In the data rows, the value 50 means zero.
Some points, each followed by its number:
np.array([51, 62, 59, 41, 52, 64, 51, 42, 47, 40, 41, 66]) 0
np.array([46, 53, 52, 48, 37, 58, 46, 35, 45, 51, 40, 64]) 1
np.array([70, 58, 51, 12, 68, 58, 53, 38, 47, 38, 75, 64]) 2
np.array([72, 52, 62, 12, 49, 68, 62, 46, 41, 46, 89, 63]) 3
np.array([55, 17, 55, 64, 46, 58, 44, 40, 69, 80, 32, 53]) 4
np.array([34, 27, 50, 76, 45, 49, 55, 59, 80, 61, 31, 29]) 5
np.array([50, 25, 59, 60, 45, 55, 52, 38, 71, 76, 38, 53]) 6
np.array([52, 34, 36, 69, 44, 47, 49, 42, 72, 54, 44, 39]) 7
np.array([64, 54, 35, 58, 51, 43, 41, 49, 46, 51, 67, 41]) 8
np.array([56, 28, 55, 50, 73, 63, 52, 30, 38, 76, 23, 73]) 9
np.array([48, 57, 72, 20, 58, 59, 69, 59, 36, 60, 52, 71]) 10
np.array([48, 50, 48, 62, 54, 37, 38, 42, 58, 48, 53, 28]) 11
np.array([30, 26, 24, 99, 36, 32, 31, 54, 65, 50, 16, 32]) 12
np.array([41, 51, 62, 50, 54, 51, 55, 48, 37, 64, 40, 54]) 13
np.array([37, 60, 40, 58, 48, 44, 52, 47, 71, 31, 51, 27]) 14
np.array([74, 40, 34, 41, 53, 84, 58, 10, 66, 45, 26, 73]) 15
np.array([58, 26, 56, 38, 68, 70, 49, 38, 46, 59, 33, 63]) 16
np.array([55, 58, 59, 42, 36, 48, 56, 28, 48, 52, 76, 44]) 17
np.array([46, 51, 52, 60, 45, 44, 44, 51, 33, 64, 42, 59]) 18
np.array([47, 64, 47, 54, 57, 50, 44, 43, 53, 33, 34, 47]) 19
np.array([40, 31, 46, 70, 45, 57, 38, 80, 60, 33, 39, 53]) 20
np.array([51, 32, 54, 39, 50, 64, 71, 45, 57, 57, 27, 56]) 21
np.array([60, 38, 48, 61, 56, 49, 42, 60, 69, 49, 66, 44]) 22
np.array([39, 48, 50, 76, 50, 43, 44, 57, 76, 47, 39, 33]) 23
np.array([57, 36, 63, 55, 47, 46, 48, 63, 65, 57, 77, 24]) 24
np.array([51, 38, 35, 67, 32, 29, 42, 69, 37, 75, 90, 44]) 25
np.array([51, 54, 44, 57, 41, 44, 46, 55, 34, 40, 58, 55]) 26
np.array([62, 53, 39, 41, 74, 56, 41, 31, 71, 18, 44, 36]) 27
np.array([51, 50, 55, 77, 60, 58, 34, 22, 77, 19, 34, 14]) 28
np.array([49, 39, 64, 75, 34, 38, 45, 45, 64, 73, 68, 33]) 29
np.array([43, 72, 46, 66, 34, 36, 35, 75, 55, 0, 68, 37]) 30
np.array([56, 46, 56, 37, 56, 59, 45, 73, 24, 54, 56, 72]) 31
np.array([53, 58, 42, 44, 46, 44, 50, 53, 29, 38, 46, 54]) 32
np.array([54, 57, 59, 28, 56, 48, 58, 51, 39, 63, 72, 59]) 33
np.array([46, 54, 40, 77, 28, 32, 42, 58, 69, 51, 57, 38]) 34
np.array([33, 41, 50, 50, 59, 58, 74, 55, 70, 45, 39, 45]) 35
np.array([60, 57, 42, 48, 59, 50, 44, 43, 39, 49, 38, 69]) 36
np.array([47, 57, 52, 56, 48, 44, 48, 57, 69, 45, 61, 38]) 37
np.array([35, 61, 35, 63, 42, 41, 52, 51, 45, 35, 40, 39]) 38
np.array([38, 35, 58, 70, 37, 48, 55, 63, 75, 54, 56, 34]) 39
np.array([58, 57, 58, 26, 63, 64, 52, 62, 58, 34, 50, 47]) 40
np.array([53, 52, 59, 41, 54, 60, 48, 71, 16, 47, 55, 74]) 41
np.array([34, 47, 62, 71, 40, 38, 48, 72, 94, 44, 74, 11]) 42
np.array([51, 65, 53, 47, 42, 43, 52, 35, 58, 47, 76, 36]) 43
np.array([34, 59, 55, 42, 49, 37, 52, 66, 51, 59, 53, 52]) 44
np.array([37, 31, 49, 58, 61, 54, 56, 42, 76, 59, 26, 42]) 45
np.array([65, 57, 42, 52, 54, 55, 34, 50, 48, 33, 46, 46]) 46
np.array([62, 65, 47, 49, 43, 49, 45, 30, 31, 45, 52, 63]) 47
np.array([54, 30, 40, 72, 54, 47, 36, 57, 59, 45, 40, 29]) 48
np.array([50, 70, 49, 26, 45, 40, 60, 62, 25, 50, 83, 49]) 49
np.array([53, 54, 51, 58, 41, 40, 47, 49, 35, 53, 59, 47]) 50
np.array([47, 56, 54, 59, 54, 53, 43, 52, 51, 46, 37, 54]) 51
np.array([42, 40, 56, 67, 45, 41, 49, 66, 97, 45, 68, 15]) 52
np.array([62, 60, 59, 44, 50, 48, 42, 39, 33, 54, 58, 66]) 53
np.array([59, 20, 54, 77, 35, 50, 48, 34, 78, 73, 57, 35]) 54
np.array([44, 69, 47, 37, 44, 47, 58, 85, 29, 43, 51, 69]) 55
np.array([57, 32, 36, 68, 35, 46, 51, 61, 52, 70, 51, 56]) 56
np.array([37, 44, 47, 51, 48, 43, 66, 43, 47, 64, 48, 55]) 57
np.array([42, 94, 52, 31, 43, 40, 52, 67, 19, 14, 62, 60]) 58
np.array([50, 57, 47, 57, 40, 56, 37, 70, 48, 3, 51, 56]) 59
np.array([50, 18, 53, 52, 72, 70, 63, 46, 84, 61, 33, 48]) 60
np.array([63, 52, 62, 49, 43, 58, 37, 28, 24, 53, 59, 60]) 61
np.array([57, 33, 59, 63, 38, 45, 55, 49, 58, 68, 54, 51]) 62
np.array([31, 78, 60, 37, 51, 32, 57, 84, 45, 41, 92, 41]) 63
np.array([42, 68, 48, 36, 57, 68, 56, 62, 39, 23, 29, 64]) 64
np.array([50, 69, 71, 46, 48, 41, 48, 30, 63, 55, 73, 37]) 65
np.array([42, 62, 44, 45, 59, 41, 47, 55, 30, 42, 57, 48]) 66
np.array([43, 50, 57, 70, 43, 48, 50, 35, 80, 52, 51, 27]) 67
np.array([33, 48, 55, 46, 57, 57, 56, 55, 35, 47, 32, 56]) 68
np.array([36, 67, 46, 52, 52, 48, 49, 67, 49, 32, 40, 48]) 69
np.array([54, 53, 61, 67, 57, 56, 35, 26, 66, 24, 46, 21]) 70
np.array([64, 50, 47, 45, 55, 53, 44, 38, 35, 57, 38, 65]) 71
np.array([47, 37, 49, 69, 47, 36, 37, 44, 67, 73, 45, 42]) 72
np.array([71, 65, 45, 9, 75, 54, 49, 47, 62, 25, 77, 52]) 73
np.array([41, 74, 23, 36, 55, 38, 54, 67, 16, 38, 29, 68]) 74
np.array([57, 36, 63, 43, 51, 51, 57, 29, 54, 68, 72, 50]) 75
np.array([74, 75, 73, 9, 51, 60, 50, 50, 25, 58, 91, 70]) 76
np.array([71, 65, 46, 12, 65, 57, 50, 38, 44, 34, 75, 63]) 77
np.array([32, 79, 55, 33, 55, 30, 57, 83, 47, 48, 91, 41]) 78
np.array([46, 94, 34, 37, 57, 43, 46, 51, 26, 15, 38, 57]) 79
np.array([61, 59, 56, 30, 44, 65, 56, 47, 21, 44, 56, 71]) 80
np.array([42, 47, 53, 44, 46, 49, 59, 54, 51, 62, 49, 54]) 81
np.array([63, 27, 37, 84, 47, 59, 37, 37, 73, 43, 35, 43]) 82
np.array([20, 32, 41, 77, 52, 24, 49, 57, 65, 51, 44, 17]) 83
np.array([59, 64, 40, 32, 73, 56, 48, 54, 41, 39, 36, 64]) 84
np.array([59, 52, 55, 25, 62, 62, 55, 61, 56, 45, 53, 50]) 85
np.array([47, 53, 48, 37, 53, 69, 58, 41, 62, 36, 31, 46]) 86
np.array([57, 48, 48, 43, 57, 60, 45, 56, 24, 56, 33, 81]) 87
np.array([37, 61, 72, 22, 60, 52, 61, 48, 40, 61, 64, 56]) 88
np.array([47, 54, 54, 47, 57, 44, 51, 50, 39, 65, 53, 53]) 89
np.array([56, 44, 41, 47, 54, 59, 62, 51, 54, 49, 45, 45]) 90
np.array([75, 53, 67, 5, 69, 82, 43, 56, 43, 31, 47, 58]) 91
np.array([78, 44, 67, 15, 68, 78, 44, 44, 40, 42, 49, 58]) 92
np.array([54, 39, 42, 77, 29, 28, 33, 45, 49, 65, 72, 37]) 93
np.array([37, 49, 41, 46, 62, 48, 59, 80, 63, 47, 25, 50]) 94
np.array([64, 52, 39, 43, 73, 55, 36, 34, 62, 17, 42, 41]) 95
np.array([50, 29, 36, 78, 51, 51, 47, 47, 81, 51, 35, 36]) 96
Which two points above are nearest to each new point? Their numbers follow each, nearest first.
np.array([47, 57, 33, 74, 37, 25, 49, 60, 64, 57, 51, 39]) 34 23
np.array([53, 13, 51, 28, 54, 53, 84, 34, 58, 83, 46, 51]) 21 75
np.array([55, 58, 45, 31, 44, 60, 52, 46, 10, 52, 26, 86]) 87 80
np.array([43, 57, 59, 71, 34, 43, 53, 36, 74, 42, 60, 29]) 67 37
np.array([49, 19, 50, 72, 61, 42, 37, 43, 70, 70, 44, 36]) 72 7
np.array([60, 30, 52, 29, 70, 74, 55, 38, 44, 56, 35, 66]) 16 9
np.array([19, 35, 35, 77, 57, 27, 49, 64, 67, 48, 46, 20]) 83 23
np.array([49, 76, 46, 33, 55, 49, 52, 70, 30, 32, 51, 68]) 55 32
np.array([45, 70, 42, 35, 59, 44, 65, 59, 57, 40, 45, 43]) 69 40
np.array([50, 55, 57, 44, 32, 52, 60, 30, 48, 50, 70, 48]) 17 43
np.array([33, 62, 67, 46, 40, 37, 53, 74, 50, 61, 75, 45]) 44 63
np.array([31, 65, 37, 46, 62, 37, 45, 84, 54, 35, 42, 47]) 69 94
np.array([53, 34, 59, 66, 34, 45, 54, 50, 56, 67, 52, 45]) 62 29
np.array([57, 60, 42, 31, 59, 60, 52, 60, 18, 51, 33, 82]) 87 41
np.array([42, 58, 52, 44, 51, 37, 42, 81, 68, 40, 67, 31]) 37 44
np.array([36, 79, 38, 42, 47, 40, 59, 63, 54, 24, 57, 40]) 69 38
np.array([36, 65, 56, 35, 49, 40, 51, 67, 50, 54, 58, 56]) 44 81
np.array([35, 45, 67, 50, 45, 49, 59, 45, 41, 72, 42, 53]) 13 81
np.array([18, 37, 37, 73, 61, 27, 43, 70, 72, 50, 51, 13]) 83 23
np.array([67, 38, 50, 48, 57, 56, 47, 60, 62, 53, 69, 54]) 22 90
np.array([28, 58, 65, 65, 35, 20, 46, 58, 52, 68, 82, 29]) 29 93
np.array([41, 90, 37, 45, 53, 39, 48, 47, 36, 12, 43, 42]) 79 69
np.array([51, 30, 51, 36, 57, 63, 67, 46, 62, 61, 31, 51]) 21 90
np.array([73, 42, 49, 43, 60, 66, 49, 38, 40, 63, 58, 64]) 71 53
np.array([51, 44, 54, 27, 60, 72, 75, 52, 69, 54, 35, 55]) 21 86
np.array([58, 21, 60, 79, 43, 54, 47, 32, 83, 69, 50, 37]) 54 6
np.array([61, 62, 62, 36, 48, 53, 53, 51, 36, 46, 77, 49]) 33 49
np.array([53, 75, 75, 28, 57, 59, 45, 35, 6, 39, 54, 59]) 80 53
np.array([58, 71, 57, 55, 36, 38, 45, 55, 60, 36, 92, 33]) 43 37
np.array([56, 44, 60, 36, 57, 60, 47, 64, 25, 60, 53, 69]) 31 41
np.array([46, 47, 45, 74, 40, 25, 40, 32, 46, 69, 58, 36]) 93 72
np.array([30, 31, 61, 75, 44, 38, 51, 52, 80, 72, 40, 31]) 5 39
np.array([48, 44, 59, 54, 66, 53, 49, 42, 57, 42, 39, 48]) 51 19
np.array([68, 40, 58, 14, 44, 73, 66, 40, 50, 43, 77, 57]) 3 2
np.array([41, 56, 36, 64, 42, 34, 44, 52, 44, 48, 41, 49]) 38 26
np.array([48, 37, 59, 63, 45, 45, 48, 48, 53, 79, 58, 43]) 62 29
np.array([42, 39, 41, 65, 43, 34, 40, 52, 37, 64, 30, 51]) 18 56
np.array([56, 48, 45, 47, 58, 49, 52, 48, 61, 45, 54, 47]) 90 37
np.array([44, 44, 42, 71, 41, 43, 36, 38, 37, 71, 30, 65]) 18 1
np.array([53, 40, 44, 54, 55, 59, 59, 48, 58, 45, 43, 41]) 90 35
np.array([33, 26, 53, 57, 61, 55, 57, 42, 73, 62, 26, 40]) 45 60
np.array([63, 30, 41, 69, 45, 47, 46, 64, 47, 57, 49, 57]) 56 62
np.array([58, 54, 57, 36, 45, 45, 51, 54, 37, 63, 79, 49]) 33 49
np.array([57, 60, 39, 36, 74, 58, 44, 53, 46, 41, 39, 60]) 84 36
np.array([50, 33, 49, 49, 62, 60, 49, 52, 76, 45, 26, 40]) 45 60
np.array([48, 52, 41, 45, 42, 46, 61, 62, 61, 46, 64, 41]) 37 90
np.array([49, 44, 51, 62, 57, 43, 34, 39, 59, 58, 51, 33]) 11 72
np.array([44, 50, 42, 56, 47, 42, 47, 42, 33, 68, 40, 57]) 18 89
np.array([55, 57, 70, 20, 53, 68, 66, 62, 39, 58, 53, 81]) 10 80
np.array([42, 53, 52, 59, 39, 59, 45, 33, 52, 43, 32, 59]) 1 51
np.array([39, 23, 52, 72, 46, 52, 63, 50, 78, 67, 30, 33]) 5 45
np.array([65, 31, 69, 57, 44, 52, 44, 53, 62, 57, 74, 29]) 24 22
np.array([43, 75, 29, 37, 57, 37, 54, 69, 13, 44, 31, 75]) 74 55
np.array([40, 49, 49, 51, 49, 37, 42, 76, 65, 44, 63, 32]) 37 22
np.array([44, 56, 49, 44, 64, 53, 47, 69, 45, 35, 48, 53]) 69 66
np.array([33, 46, 47, 80, 42, 41, 43, 63, 74, 42, 45, 31]) 23 39
np.array([60, 55, 38, 29, 73, 62, 54, 57, 38, 48, 38, 75]) 84 87
np.array([45, 34, 48, 74, 39, 46, 42, 41, 41, 65, 27, 59]) 18 56
np.array([47, 92, 51, 27, 44, 44, 45, 51, 10, 29, 64, 66]) 58 79
np.array([49, 36, 60, 66, 33, 37, 58, 39, 58, 70, 78, 38]) 29 62
np.array([47, 87, 36, 41, 56, 46, 49, 52, 25, 15, 29, 60]) 79 74
np.array([54, 43, 43, 77, 31, 26, 33, 47, 52, 66, 74, 37]) 93 29
np.array([24, 51, 46, 50, 61, 51, 55, 75, 28, 45, 25, 63]) 68 69
np.array([71, 77, 77, 10, 45, 59, 53, 56, 17, 53, 96, 73]) 76 3
np.array([63, 40, 39, 55, 56, 40, 40, 59, 43, 52, 68, 52]) 8 22
np.array([51, 54, 54, 40, 60, 48, 45, 49, 36, 44, 63, 50]) 66 89
np.array([51, 58, 49, 39, 57, 46, 42, 44, 34, 42, 59, 48]) 66 32
np.array([59, 61, 49, 69, 40, 55, 25, 68, 44, 23, 42, 70]) 59 46
